First come named turns, each shown by rows before and after it. For each pair of rows after them, which turns, in which order, take the first row to the second? The first pair is done for you.
lipub (before |-> after):
[ 0.17 -0.06 -1.53 -0.32  1.04 -0.07  2.17 -0.24  0.28 -1.50] |-> [-0.30  0.72  0.46  0.68  1.57 -1.65  1.74 -0.26  0.96 -0.88]
[ 0.81 -1.69  2.86 -1.14 -0.82  2.89 -1.07  0.01 -0.11  0.20] |-> [ 1.09 -2.04  2.48 -1.30 -0.33  3.00 -0.09  0.00 -0.30 -0.25]
[ 0.65  0.33 -3.01 -1.54  0.12  1.49  0.47 -0.42  0.01 -0.68] |-> [ 0.41  0.13 -1.20 -1.15  1.86 -0.34  2.64 -0.16 -0.31 -1.26]
gok (before |-> after):
[-0.68  0.75  0.41  0.34  1.50 -1.71  1.15 -0.78  0.59  0.11] |-> [-1.53  0.54  0.73  1.72 -0.32  0.31 -0.92  0.14 -1.15  0.67]
[-2.16  1.86 -1.03 -3.74  1.44  1.05  2.66  0.50  0.76  0.55] |-> [-2.92  1.28 -0.11  1.79  2.83  0.16  3.38 -0.09 -0.66 -0.34]
[-2.83  0.74 -2.08  1.98  0.37  1.52 -1.33 -0.85 -1.81 -0.32] |-> [-1.78  1.35 -2.88 -2.88  0.13  1.51 -0.79 -0.70 -0.12  0.18]
Lam (before |-> after):
[ 4.34 -1.01 -2.46 -3.72  0.18 -0.40  0.94 -0.39  2.10 -0.44] |-> [ 1.63  0.98 -3.79 -1.32  2.66 -1.95  1.24 -2.47  2.20 -0.61]
[ 0.02  0.46  2.73  2.17  0.65 -1.49 -0.74 -0.03  1.15  0.79] |-> [ 0.38 -0.08  3.18  1.83  0.06 -1.07 -1.08  0.49  1.10  1.04]
[-0.21  0.42  2.93 -1.30 -0.39 -1.45  0.52  1.74 -0.28  0.32] |-> [ 0.48  0.15  2.64 -1.47  0.24 -1.74  1.55  1.24 -0.07 -0.07]
geb (before |-> after):
[ 0.69  0.00 -0.16 -3.65 -1.37 -0.85 -0.43 -0.36  1.56  1.26] |-> [ 1.10 -0.44 -0.04 -3.23  0.14 -1.60  1.75 -0.64  1.27 -0.20]
[ 0.34 -0.02  1.26  0.66 -1.64  0.12 -1.73  0.95  1.13  1.34] |-> [ 0.01  0.54  2.05 -1.23 -1.31 -0.18 -0.59  1.45  0.84  1.16]
[-1.54  1.18 -5.86  0.21  1.06  2.60 -1.03 -2.81  0.22 -1.76] |-> [-1.95  1.82 -5.52 -1.47  0.28  2.72 -1.81 -2.40  0.22 -1.20]
[ 0.96  0.35  3.06 -2.83 -2.81  0.72 -3.88  2.43  0.33  1.78] |-> [ 1.05  0.53  3.87 -5.10 -0.49 -1.06  0.04  2.54  0.11  0.15]
Narit (before |-> after):
[ 0.95 -1.54  2.87  2.89 -1.17 -1.32 -1.31  0.46  0.83  1.94] |-> [ 1.10 -1.73  3.74  1.92 -0.20 -2.17  0.40  0.99  0.36  1.37]
[ 4.41 -3.63 -2.09 -1.62  1.29  2.19  1.48  0.64 -0.82 -2.25] |-> [ 3.70 -3.44 -1.94 -2.93  0.79  2.66  1.02  1.13 -1.20 -2.11]
[ 0.29  0.07 -1.72  3.60 -0.53  2.40 -1.89 -0.99 -0.41  0.85] |-> [ 1.42 -0.77 -0.68  4.63  0.97  1.00  0.50 -0.97 -0.37 -0.14]
Then:
Between the rows of a pair lie two turns.
[ 0.35 -0.50 -1.04  6.31  0.55 -0.36  0.30 -0.89 -1.35 -0.32] |-> [ 0.48 -0.82  1.20  6.10  0.51 -1.05  1.12  0.17 -2.11 -0.52] => Lam then Narit
[-0.37 -0.24 -2.78 -1.32 -2.88  2.50 -3.10 -0.18  1.92  1.77] |-> [ 0.18 -1.88 -0.67 -1.36  1.83 -0.47  5.00  0.46 -0.14 -2.34] => lipub then lipub
[ 2.51 -2.67 -1.29 -1.22 -0.62  2.15 -0.25 -0.26  1.01  1.26] |-> [ 2.58 -2.40  0.13 -1.99  0.78  0.99  2.34  0.00  0.38  0.17] => geb then lipub
[ 0.49 -1.19  1.68 -4.29 -0.61  1.61  1.80  2.47 -0.53 -0.43] |-> [-0.32 -0.92  4.14  0.07  1.49 -1.02  3.03  2.09 -1.01 -0.80] => lipub then gok
[ 1.92 -2.37 -1.84 -0.18 -2.30  2.54 -1.18  0.26 -0.59  0.34] |-> [ 2.10 -2.58 -2.65 -0.51 -1.55  2.32 -0.66 -0.46  0.20  0.19] => Lam then geb
[ 2.56 -2.19 -0.77  0.92  0.95  0.07  1.81 -1.79  0.42 -0.15] |-> [ 2.57 -2.52 -0.20  1.26  0.39  0.06  1.63 -1.51  0.42 -0.10] => geb then Narit
[-3.41  0.58 -5.61 -1.42  0.43  3.75 -0.70  0.37 -3.23 -1.43] |-> [-1.05  0.43 -7.32 -2.75  1.41  2.36 -0.13 -1.30  0.27 -1.06] => Narit then gok
[ 3.99 -1.45  0.49  3.07 -0.23 -1.99 -1.85 -1.71  4.65 -1.15] |-> [ 2.92 -0.81  2.27  2.11  1.96 -3.95  1.53 -1.30  3.50 -2.61] => Lam then Narit
[-1.75 -0.40  1.32 -0.58 -1.11 -0.24 -2.16 -0.24  0.08  1.00] |-> [-1.18 -0.83 -0.10 -2.94 -0.61  0.63 -0.34 -0.01 -0.54 -0.19] => lipub then geb
[-1.96  2.25  1.02 -1.85  1.43 -1.62  1.79  0.56 -0.35 -0.82] |-> [-2.16  2.47  2.11 -2.43 -0.52 -0.61  0.35  1.58 -0.96  0.06] => Lam then Lam
[-1.52  2.97 -0.05 -2.23  0.66 -1.59  0.06 -1.23  2.14  0.34] |-> [-1.61  2.64 -0.30 -2.30  1.54 -1.54  1.38 -1.25  1.32 -0.53] => geb then Narit
[-2.81 -0.34  1.00  2.84 -2.34  2.16 -3.17  1.75 -3.06  0.74] |-> [ 0.42 -2.39  2.19 -1.99 -3.01  2.68 -0.37  3.40 -2.66 -0.12] => Lam then geb
[ 0.15  1.34 -1.34  1.46  0.51 -1.89  0.22 -0.80  3.53  1.25] |-> [-0.78  2.35  0.02 -0.61 -0.55 -1.70 -1.18  0.27  2.91  2.19] => Lam then geb
[-1.58  2.36 -1.70 -0.53  0.34 -0.86 -2.83 -1.54  1.81  1.92] |-> [ 0.46  1.36 -0.25 -0.64  1.85 -3.00  0.14 -1.67  3.08  1.13] => Lam then gok
[ 0.87 -0.60 -1.35 -0.10  0.92 -0.61  1.07 -0.50 -1.42 -0.93] |-> [ 1.08 -0.76 -1.92 -0.43 -0.47  0.70 -0.69 -0.50 -1.15 -0.10] => geb then gok
[-1.06  1.13  1.50 -2.21  1.31 -0.84  2.22  0.82 -1.18 -0.35] |-> [-1.92  2.20  1.68 -1.40 -0.59 -0.43 -1.32  0.45 -0.13  1.68] => lipub then Narit
[-0.79  0.23 -0.16  1.82 -2.24  2.16 -5.00  0.32 -0.19  0.90] |-> [ 4.20 -1.70  0.11 -2.38  0.53 -0.73  1.07  0.02  2.96 -0.88] => Lam then gok
[-0.04 -0.85  2.39 -3.31 -0.09  3.18  2.62  2.05 -1.32 -0.72] |-> [-1.02  0.71  5.72  0.27  1.35 -0.49  1.86  1.09  0.43  0.69] => gok then lipub
[-2.10  0.11 -2.04  2.55  1.96  0.37  1.61 -1.38  0.08  0.45] |-> [-1.14  0.79 -2.95 -2.47  0.79  1.06  1.11 -1.01  1.54  1.24] => gok then gok
[-0.39 -0.14  0.20  0.28 -1.29  0.25 -1.42 -0.95 -0.18 -0.61] |-> [-0.20  0.27  0.83 -0.92 -0.23 -1.15  0.32 -1.08  0.55 -0.89] => geb then gok
[-2.19 -0.95  2.38  2.29  0.99  1.69  3.10 -1.40 -3.96 -2.43] |-> [-1.91 -0.62  3.05 -2.68 -0.51  2.65  2.78  0.19 -4.14 -1.76] => gok then lipub
[ 1.44 -1.20  0.01  2.42  0.31 -0.42  1.11  0.51 -0.16 -0.96] |-> [ 0.24 -0.19 -0.80  0.08 -1.94  1.65 -1.89  1.06 -0.53  0.20] => Lam then gok
[ 0.62 -0.65 -1.31  3.26 -0.50  0.76 -0.32 -0.07 -1.20  0.12] |-> [ 0.82 -0.58 -0.61  3.21 -0.95  0.32 -1.15 -0.22 -0.39  0.84] => geb then Narit
[ 2.75 -0.36 -0.23 -2.93  0.60 -2.10  2.82 -1.03  1.89 -0.16] |-> [ 0.15 -0.43  1.18  5.29 -0.97 -1.04 -0.86 -0.93 -0.82  0.87] => gok then lipub
[-1.06  1.05  2.42 -2.88  0.66  1.05  0.64  1.30 -2.24 -0.13] |-> [-0.73 -0.17  2.09 -0.31  0.82  1.76  1.10  1.22 -3.38 -1.08] => geb then gok
[-0.93  2.14  1.04  3.40 -1.02 -1.84 -5.36 -1.09  2.62  3.05] |-> [ 2.37 -1.96 -6.13 -0.48  0.07  3.06  1.22 -0.71 -0.79 -2.36] => lipub then lipub
[ 1.22  0.39  0.37  0.85  0.11 -1.44 -1.14 -1.12  2.89  1.75] |-> [ 0.32  1.07  1.23  0.90  1.00 -2.16 -0.40 -1.07  2.45  1.54] => Narit then Lam
[-1.30  1.12  0.42  1.19 -0.65 -0.95 -0.11  0.79 -1.02 -0.03] |-> [-1.28  1.12 -0.11 -0.31 -0.92 -0.29 -0.50  0.94 -1.09  0.11] => lipub then geb
[-2.10  3.09  3.93  2.72 -1.48  0.13 -0.23  0.19 -1.65  0.49] |-> [-0.12  1.75  5.14 -0.12 -2.43  0.69  0.93  1.58 -1.57  0.15] => geb then Lam
[ 0.26 -0.38  4.25  3.17  1.43 -3.70 -0.51  0.07  1.93  1.42] |-> [ 1.18 -1.01  5.22  2.28 -0.07 -2.83 -1.13  0.99  1.53  1.64] => Lam then Lam
[-0.63  0.51  1.59  0.34  1.33 -0.52  0.67 -0.59  0.30 -0.91] |-> [-0.58  0.15  1.04 -0.03 -0.70  1.40 -1.77 -0.10 -0.15 -0.16] => geb then gok
[ 4.29 -0.99 -3.63 -1.78  0.06 -0.62 -0.05 -1.57  2.65  0.78] |-> [ 1.95  1.05 -4.67 -0.45  0.57 -1.16 -1.56 -2.63  2.85  1.46] => Lam then geb
[ 1.43  0.40  6.46  1.43  0.04 -2.29  0.21 -0.80  0.71  0.31] |-> [ 1.59 -0.24  3.03 -1.00 -4.00  2.76 -3.70 -0.07 -0.50  1.16] => gok then lipub
[-0.41 -1.25  5.87 -0.99 -0.38 -2.86  2.44  3.26 -1.64  1.22] |-> [ 0.60 -2.30  5.09 -1.23  0.16 -2.64  4.09  3.11 -1.40  0.41] => gok then Lam
[-0.74  0.48 -1.21 -2.39 -1.19  1.35  0.00  0.97  0.17  0.41] |-> [-0.11  0.07 -2.47 -1.62 -1.08  1.42 -0.20  0.37  0.79  0.30] => Lam then Narit
[ 0.56 -0.64  2.80  4.62  0.77 -1.68 -0.25 -0.48  0.05  0.02] |-> [ 1.66 -1.07  1.56  2.28 -2.43  0.86 -3.40  0.29  0.69  1.60] => gok then Narit
[-1.13  1.08 -0.78  0.67  1.38 -1.35  1.98  0.48 -1.79  0.02] |-> [-0.91  1.02 -1.56 -0.53 -1.25  1.08 -1.04  1.11 -1.73  1.05] => geb then gok
[ 5.13 -1.85 -2.72 -4.44 -1.56  0.56 -0.28 -0.54  3.86  0.73] |-> [ 4.17 -1.42 -1.18 -6.51 -0.39 -0.33  2.34  0.74  2.14 -0.46] => lipub then Narit
[-1.10  0.44 -0.49  0.60  2.78 -0.45  3.07 -0.27 -1.79 -1.81] |-> [-2.50  1.02 -0.40 -0.59  1.27  1.10  1.52  0.65 -3.05 -1.37] => Narit then gok
[-1.73  2.58 -1.14  0.15 -0.59 -0.40 -3.83 -1.61  1.63  2.57] |-> [ 1.99  0.90  0.22 -1.38  1.72 -3.17  0.65 -1.73  3.91  1.11] => Lam then gok
[ 1.05 -3.22  4.47  1.98 -2.00  1.18  1.21  3.43 -2.43 -0.51] |-> [ 2.16 -2.18  4.80 -3.15 -1.89  0.09  1.43  3.53 -0.19  0.51] => gok then lipub
[ 0.53 -0.59 -0.78  1.70  1.05  1.71  0.83 -0.60 -1.52 -0.51] |-> [-0.11  0.23  1.36  1.79  1.43  0.14  1.07 -0.46 -1.37 -0.29] => Narit then lipub
[ 0.17 -0.54  2.70 -0.15 -2.20  1.71 -1.05  1.37 -0.98  0.75] |-> [ 0.66 -1.33  1.74 -0.95 -1.65  2.20  0.87  1.46 -1.96 -0.55] => lipub then lipub
[ 0.84 -3.21 -1.27  4.39  0.69  1.01 -1.27 -1.81 -0.02  0.72] |-> [ 2.41 -2.56 -2.17 -1.12  1.76 -0.67  0.80 -2.30  2.88  0.89] => gok then gok
[ 1.82 -2.12  3.30  0.56 -0.72  0.35  1.47  1.76 -1.95 -0.51] |-> [ 1.89 -2.42  1.34  4.03 -0.15  0.17  0.74  0.14 -1.01 -0.69] => Lam then geb
[ 0.66 -1.61  1.86  2.51 -2.55  2.16 -1.04  2.32 -3.19 -1.01] |-> [-0.24 -0.40  2.95 -1.82 -2.40  1.54 -0.17  3.17 -3.34 -0.93] => geb then geb
[ 1.12 -1.34  0.26  1.07  0.95 -0.68  1.49  0.07 -1.19 -2.05] |-> [ 0.08  0.20  1.43  2.18 -0.65 -0.94 -2.35 -0.23  0.36  0.21] => lipub then lipub
[-0.46  0.54 -0.70  1.32  1.11 -0.83 -0.96 -2.01  1.55  0.60] |-> [-1.31  0.94  0.58  1.30  0.67 -0.72 -1.42 -1.40  0.75  0.85] => Narit then Lam
[-0.47 -0.94 -2.31  3.95 -1.66 -0.84  0.11 -3.05 -0.17  0.58] |-> [ 0.66 -2.19 -0.47  2.43 -4.29  0.65 -1.27 -1.16 -0.79  1.18] => Lam then Lam
[ 0.63 -0.40 -0.81  0.48 -0.87  3.03  1.14  0.81 -1.93 -1.38] |-> [ 1.31  0.07 -1.15 -2.26 -0.05  1.72  2.29  0.39  0.04 -1.35] => geb then gok
[ 0.33  1.43  2.24 -0.79 -1.01 -0.72 -1.72  1.53  0.86  2.07] |-> [ 1.27  0.96  1.81  1.17 -0.61 -1.38 -1.40  0.86  1.65  1.95] => Narit then Narit
[ 0.80  0.40 -1.93  0.45 -0.95  0.83 -1.55 -0.43  0.57  0.38] |-> [ 1.33 -0.15 -1.55  1.11 -0.82  0.47 -1.27 -0.55  0.94  0.26] => Narit then gok
[ 0.11 -2.10 -1.86  1.44 -0.74  3.92 -0.25 -0.11 -2.41 -0.60] |-> [-0.06 -1.60 -1.42  0.95 -1.46  4.08 -1.77 -0.14 -2.29  0.36] => Narit then geb
[ 1.32  0.78  1.44  2.49 -0.02 -1.97  0.09 -1.09  2.88  0.43] |-> [ 1.28  0.57 -0.77  1.59 -2.07  0.75 -2.54 -1.03  2.54  1.25] => Lam then lipub
[-3.78  3.29 -0.87  0.52  0.58 -0.26 -2.02 -1.25 -0.28  0.78] |-> [-0.74  1.09  0.03  2.10 -2.12  1.19 -4.18 -0.62  0.58  1.69] => Lam then Narit
[ 0.21 -0.55  1.66  1.15 -2.01  2.24 -0.19  2.14 -2.98 -0.23] |-> [ 1.38 -1.07  0.82 -0.46 -1.57  2.37  1.38  2.24 -3.08 -1.15] => Lam then Narit
[ 3.82 -3.12 -2.14  0.09 -1.38  2.81  1.51  1.51 -1.75 -1.43] |-> [ 4.77 -2.52 -2.50 -1.61  0.24  0.94  2.80  0.61  0.48 -1.37] => geb then gok
[ 1.92  0.45 -0.50 -1.24  0.73 -2.26 -0.52 -2.26  4.12  0.69] |-> [ 0.10  1.52  0.29 -0.58 -0.57 -1.51 -2.88 -2.00  3.62  1.86] => Lam then Lam
[-2.01  1.43 -1.56 -0.24  0.06 -0.01 -1.28 -0.30 -0.11  1.06] |-> [-0.90  0.61 -0.77  0.44 -1.14  0.66 -2.23  0.24 -0.06  1.45] => Narit then Lam
[ 1.96 -0.35 -1.43 -4.11  0.54 -0.09  0.64 -0.65  2.30  0.46] |-> [-1.52  2.16 -2.25 -1.75  1.64 -0.83 -1.01 -2.00  1.88  1.27] => Lam then Lam
[-0.98  1.81 -2.23  0.26  3.22 -1.33  1.50 -3.48  0.19 -1.49] |-> [-1.75  2.03  0.88 -0.97 -2.03  1.80 -4.10 -0.42 -1.63  1.18] => Lam then Lam
[-0.58  0.43  0.80 -1.65  1.35 -1.34  2.42 -0.03 -0.31 -1.04] |-> [ 0.34 -1.05 -0.70  3.48  0.20 -0.03  0.08 -0.93 -0.03 -0.66] => geb then geb
[ 0.08 -0.16  0.12  1.90 -1.71  0.72 -2.84  0.05 -0.03  1.42] |-> [ 0.37  1.10  0.91 -1.69  0.97 -2.28  0.54 -0.36  1.86  0.92] => geb then gok
[ 2.01 -1.30 -0.01 -2.60  0.95  0.66  0.80  0.51 -1.07 -0.42] |-> [ 1.78 -0.91 -0.13 -0.20  2.49 -0.77  1.78 -0.38 -0.70 -0.79] => Narit then gok
[-1.02 -1.22 -0.66  5.82 -0.15  0.50 -0.57 -0.89  0.23  0.17] |-> [ 0.22 -2.45  1.54  5.50 -0.24 -0.03  0.87  0.18 -0.13 -0.48] => Lam then Narit
[-0.37 -0.91 -0.26 -4.41  2.40 -1.01  1.85 -2.29  0.77 -0.56] |-> [-1.32  0.55  1.77 -3.23  1.22 -2.04 -1.40 -2.50  2.34  1.90] => lipub then lipub
[ 0.19  0.27  0.34 -0.30  1.58 -1.86 -1.44 -0.81  2.18  0.85] |-> [-0.31  0.48  0.95  0.98  0.95 -1.48 -2.17 -0.45  1.66  0.97] => Lam then gok
[ 2.49 -0.57 -0.20  0.60  0.04 -1.84  0.90 -1.72  2.32 -0.42] |-> [-0.19  1.20  0.07  0.17  1.51 -2.79  1.30 -1.97  1.44 -0.46] => Narit then Lam
[ 0.02  0.99  1.25  1.08  0.77  0.20  0.39 -1.56  0.23 -0.18] |-> [ 0.62  1.24  0.69 -1.12  0.06  0.66 -0.07 -1.15  0.91  0.08] => gok then gok
[-2.52  0.63 -1.44 -5.81 -2.02  1.50 -1.89  0.04 -2.30 -1.17] |-> [-2.54  0.47 -3.07 -5.40 -1.45  1.70 -1.45 -0.76 -2.20 -1.66] => geb then Narit
[-0.20 -3.38 -2.94  2.67 -0.36  4.15  1.81  0.76 -2.90 -3.51] |-> [-0.27 -2.15 -4.44 -2.72 -1.60  5.10  0.63  0.74 -1.50 -2.30] => Lam then gok
[ 3.10 -3.90 -1.96  0.00 -0.34  3.38  0.09 -1.43  0.38 -2.32] |-> [ 2.92 -3.86 -1.58  0.07 -1.02  3.87 -1.14 -1.10  0.41 -1.88] => Narit then geb
[-1.81  3.23 -2.84 -5.25 -0.72  3.22 -2.18  0.09 -0.98 -1.18] |-> [-2.80  3.35 -2.43 -4.56  2.09  1.50  1.59 -0.23 -2.11 -3.05] => lipub then Lam
[-1.21  1.06 -1.04 -1.47  0.85 -1.91  1.62 -2.05  0.13 -0.24] |-> [-0.54  0.11 -1.98  1.81  0.27 -1.04  0.07 -2.58  0.46  0.15] => geb then geb
[ 0.60  1.76 -1.70 -4.87 -0.64  0.19 -0.93 -0.64  2.53  1.48] |-> [ 0.68  1.70 -2.19 -5.20  0.37 -0.18  0.70 -0.67  2.12  0.46] => geb then Narit
[ 2.60 -2.92 -2.01  4.50 -0.59  1.31 -0.06 -0.86  0.22 -1.03] |-> [ 2.03 -2.30  0.59  5.43  0.67 -1.01  0.70 -0.95  0.58 -0.87] => lipub then lipub
[ 2.77 -0.23  0.62 -2.86 -0.78 -0.72  0.43  0.46  2.31  0.72] |-> [ 1.81 -0.40  1.27  2.33  1.14 -2.19  1.50 -0.35  1.50 -0.35] => Narit then gok
[-0.33  0.39 -0.22  3.95  3.56 -4.47  1.00 -2.29  2.25 -0.41] |-> [-1.06  1.58 -1.43  1.96 -1.66 -0.58 -5.61 -1.55  2.47  2.94] => lipub then gok
[ 0.26  0.25 -0.87 -0.93 -0.20  0.64 -0.98 -0.53  0.62  0.56] |-> [-0.46  0.67 -0.38  0.59  0.37 -0.25 -0.74 -0.77  0.78  0.51] => gok then Lam
[ 0.03 -0.02  1.54 -0.77 -1.88  2.40 -1.87  1.39 -0.77  0.48] |-> [ 0.75 -0.93 -0.19 -0.19 -1.63  3.13 -1.27  1.15 -1.08 -0.16] => lipub then Narit
[ 2.90 -0.82  0.78  4.41 -1.49 -0.93  0.29 -1.32  1.33  1.10] |-> [ 4.01 -0.91  1.00  1.33 -3.27 -0.13 -0.58 -0.57  2.06  1.66] => geb then Lam
[-2.85  1.76 -0.83  1.17  1.63 -0.59  0.13 -1.20 -0.46 -0.07] |-> [-2.21  1.00  0.07 -0.04 -1.31  1.41 -2.48  0.21 -0.87  1.12] => lipub then Lam
[ 1.59 -1.25 -0.20 -0.62  0.08 -1.47  1.75 -1.04  0.47 -1.86] |-> [-2.16  1.20 -0.21  1.40 -0.06 -1.67 -1.04 -1.55 -0.42 -0.70] => Lam then Lam
